rotation ticks, each row followed by its count of ticks
The counts run from 0 to 549.
[  1  11  13   6  17  -7  -9   7  -1  25 -10   5 -10 -10  12  -2  13   2
   0   2  -3   5  -5   3   6  25   2  22  -8  -6  -1  -6 -12  16  18   9
  20 -10   2 -15   3 -11 -12   5  16  -1] => 51
[  2   1 -11  -4  14  -2  -8   7  -6  29 -12  11 -12  -7   8   1   5   5
  -4  15  -3   9  19   5  -2  27   5  23   2   1   8 -11  -4   5  16   6
   9  -8  -2  -3 -14  -4 -13  -1  16   4] => 545
[ -8   8   1   1  13   4  -7   4  -3  33  -9  10  -3 -12  24 -11   8  -1
  10   5   2  14  -7   4  -2  24 -10   6  -8   8   9  -2 -14  17  12  11
  14  -9  -2 -24  -3  -1   2   1   9  -5] => 373
[ -3 -15   6   4  21   5 -15  -4  -7  19 -23   4  -3 -15   4  21  12   2
  -6 -13  -2  -4   5 -12   7  14  11  15   8   6   2   5   5  -2   7   0
   8  -1   4  -3   2  18 -19   7  20   5] => 486
[ -6   5 -16   1  19   8   2  19  -7  19 -17   3 -14   3   2   3   7  14
  -3  17   5   7  20   1  -7  23  11   8  -1  -5  12 -13  -2  15   4   3
   3  -5  -8 -18  -7   3 -11  -7  19   4] => 405
[  3   4  16  12  22  -3  -8   7   0  18 -14  10 -10  -4   8  -4   2  18
 -12   2 -17  -6  13  -8  -6  21   9  17   1   2   3   1   1  12  13  -9
  13   4  -6 -19   7 -10 -16   2   7   6] => 541
[ -1   5  13  17  12   2 -13  11   4  20 -12   3  -5  -2   5   1  -1  22
 -13   7 -21   6  15 -13  -6  23   3  16   5   4  11  -4   2  -5   8 -10
  12   6   4 -20   3  -2 -20  10  10  10] => 207
[ -9   1  -5  -3  18  -4  -7  10  -7  30 -20  20 -12  -7  17  -7   1  10
  -4  15 -14   9  16  -6  -7  18  -1   9   6  15   4  -1   2   4  11   4
   1  -5  -3  -9 -12  -5  -9   5  12  13] => 370
[ -1   8  -4  10   8   6 -11  14   9  22 -15   2 -17  -3   9   9   9   3
   0  18   6  14   2  -1   5  25   4  16  -9  -1   5 -13 -15   3  13   6
  18  -3   2  -1  -3   7 -12   5  27   8] => 386
[ -1   5  13  15  27   6 -12  -4  -5  21  -3  -2   1   0   5  -3  -3  22
 -10 -13   1  -1  16  -7  -4  28   4  12   2 -10  10   0   1  21  11  -7
  14  -1  -7 -16   8  -3   4  -1   2   0] => 413
[-10  -1   5   4  25  11  -3  -7  -9  23  -9  -6   1  -4  -1  10  11  -1
   4 -16  11  18  -2  -7   2  20   3   4  -2  -9  -4   1  -6  19  13  10
   7 -12   0 -13  10  14   4  10  15  -2] => 116
[-13  -3   7  -4  13   2 -19  -3  -6  35 -10   3  -3 -10  15   4   7   0
  -2  -4 -10   5  -6 -11   8  26  -8  13  10  13   5   1   5  -1   8   5
  11   1   5  -2   0  12 -11  15  13  10] => 187
[ -1  -3   4  -2  14   4 -15   2  -8  30  -6  -4 -10 -10   6   4   7  -4
   3  -2   0  10   5   4   7  30   1  24   7  -5   3  -5  -3   1  20   7
  15  -4  15  -2  -9   4 -24   5  19   4] => 363
[  0  -1  -3   7   6   6  -3   4 -12  23  -2  -3   5 -14   6   3   9   4
   3  -8 -17  20  11   0  -7  17  -3  22  -3   4  16   4  -1   0  10  -9
  11  -3   5 -35   0   2 -10   6  -1  -5] => 342
[ -6   2  -7  -3  17  -4 -16   4  -3  31 -21  17 -13  -4  19   2   6   5
  -7  12 -10   5   7  -5  -2  19  -1  11   4  20   4  -6   2   2  13   9
   8   3   0   4  -8   3  -8   6  14  15] => 369
[-15   4   5   1  14  -9  -8  11  -3  19 -12   5   0 -13  12   5  15   3
  -1   5 -10  -4 -17 -11   1  22  -6  10   3   2  11  -5   1   5  -2   3
  16  -2  -6 -25  12   3  -5  19  12  -5] => 16
[  5   7  11  17  19   5  -2  15  -6  16 -13  -5 -13  -3   1   2   6  11
  -7   4  -9   9  12  -1  -8  14  12  12 -10  -3   0  -3  -5  13  16  -3
   9   1   0 -34   6  -5 -22  -3  15   1] => 225
[ -4   0  -3   8  16  15 -11  13 -10  27 -11   3  -7   1  15   3  -4  17
  -7   3  -9   6  19  -4 -10  18   3   5   2  17  13   4  13   5  10  -5
   3  14   0 -19  -8   7  -8  -8   3  12] => 218
[ -8   3 -16  11  16  26  -7   2   1  23 -15   1  -2   2   7  20   7   9
   0  -2  14  22   9  -5  -4  16   1   4  -9   3   7  -2 -10   4  10   5
   7  -1  -5  -7   3  23  11   4  14   8] => 269
[ -5  15  18  13  13  -3  -7  12   3  20 -11  -2  -9  -6   6  -8   3  10
   4  10 -10   6  -4  -3   1  26   1  14  -3  -9   6 -11 -16  13   8   4
  18  -9   0 -22   8  -6 -11   6  17  -4] => 384
[-10   8  -4   9  25   4   5   8  -4  17  -9  10  -2   0   8  -2   5  21
  -4   6   1   2  12  -3 -14  19   2   1  -6  -1  12  -6  -1  25   5   0
  10  -4 -20 -29   9  -4  12   1   6  -2] => 91
[ -5  -1 -15  -1  19  23  -6   6  -9  23  -9  -3  -7  -1   5  12   8   7
  -1  -1  19  15  17   4  -6  23   8   4  -2  -6  12  -8  -2  16   5   5
   5  -2  -3 -10  -6  16  -1  -8  18   4] => 94
[-13  -2  -1   6  19  17  -6   4  -3  20 -10   4  -6   0   7  -9  -8  18
  -1  -3   6  11  21  -9  -7  25   7   0  15  -1  17  -4  -2  12   2   0
  -2 -10  -2  -9  -9   6  -1  -4  16   5] => 253
[ -7   1  -3   0  15  -5  -1  12 -12  22 -14  14  -4 -16  18  -6  11  10
   0   8 -13   2   7   1  -9  19   0  14  -1  10  13  -1  -1  16   6  -2
   8  -9  -8 -32   1 -12  -6   3   1  -4] => 38
[ -8 -10 -13   7  20  17 -12  -6   5  18 -19   5   1  -7   3  20   5   8
   6 -10   9  23  12 -11   4  16   6  16   5  -1   8  -1 -15  -5   6   2
   5 -12   0  -1  -2  22   7   8  14   4] => 129
[-11  -4  10   7  29  13 -13  -6   1  19 -22   2  -8   2   0  14   1  12
  -8  -8  11   3   4 -15   5  20   8   3   7  -4  -1  -3   0   9   7   8
   5  -6  -3   5   4  21  -2   9  25  11] => 433
[-17  -8 -16   1  19  -2   7   5  -8  21 -18  12   0 -13   7  -2   9   8
   2   2 -20  15  11 -12  -8  16  -3  14   7   5  17   0  -5  -2   0  -1
   2 -17  -5 -21  -4  -1   4  17   7  -4] => 318
[-15 -18  -3   4  24   8  -8  -5 -10  13 -16  11   2 -16   6   3  -1  13
   4 -18  -8   5  18 -17  -4  20   6  10  17   0  17   6   0   3  -1  -9
  -1 -16   1 -16  -6   7  -1   6  10  -3] => 306
[ -9   0  -6  -2  12  -1 -14  12 -10  31  -2  -1  -5  -7   6   1   6   8
  -5   9 -17  10  14  -4  -4  24  -6  19  10   1  14  -7  14  -5   3  -2
   6   2   8 -11  -8   2 -20  13  14   9] => 522
[ -3  -8 -15   8  10   5 -10  10   7  17 -21  10  -7 -13  11  27  14   4
  -1  11  -5   4   8  -8   4  14   7  26   1   5  11  -1  -6 -11   3   0
   9   2   3 -10  -3  14 -12  13  17   3] => 334
[ -1  -2   0   2  15   7 -17   0  -6  30 -11  -3  -1  -9  12  24  15  -4
  -5  -7  -4   6  -2  -4   4  18  -1  16  -3  11   3   0   8  -2  16   0
  14   7   7 -11   5  16 -15  10  11   8] => 345
[-12  -1   0   2  18  -5  -5  10 -14  29  -9   2  -7  -8   5  -6   4   6
   0   3 -26  15   3 -12  -2  21  -6  16  14   6   9  -3   4  -5   6   0
  -1  -7   9 -17  -6  -5 -20  14  18   4] => 189
[-14 -15 -22  -1  15  17  -3   8 -11  18  -9  -2   1 -11   5  16  10   3
   9  -3   8  10  10  -7  -2  16   0  14   8  -4  24  -4   0   0  -8  -1
   2 -10   0 -18  -6  18  -3   7  15  -6] => 147
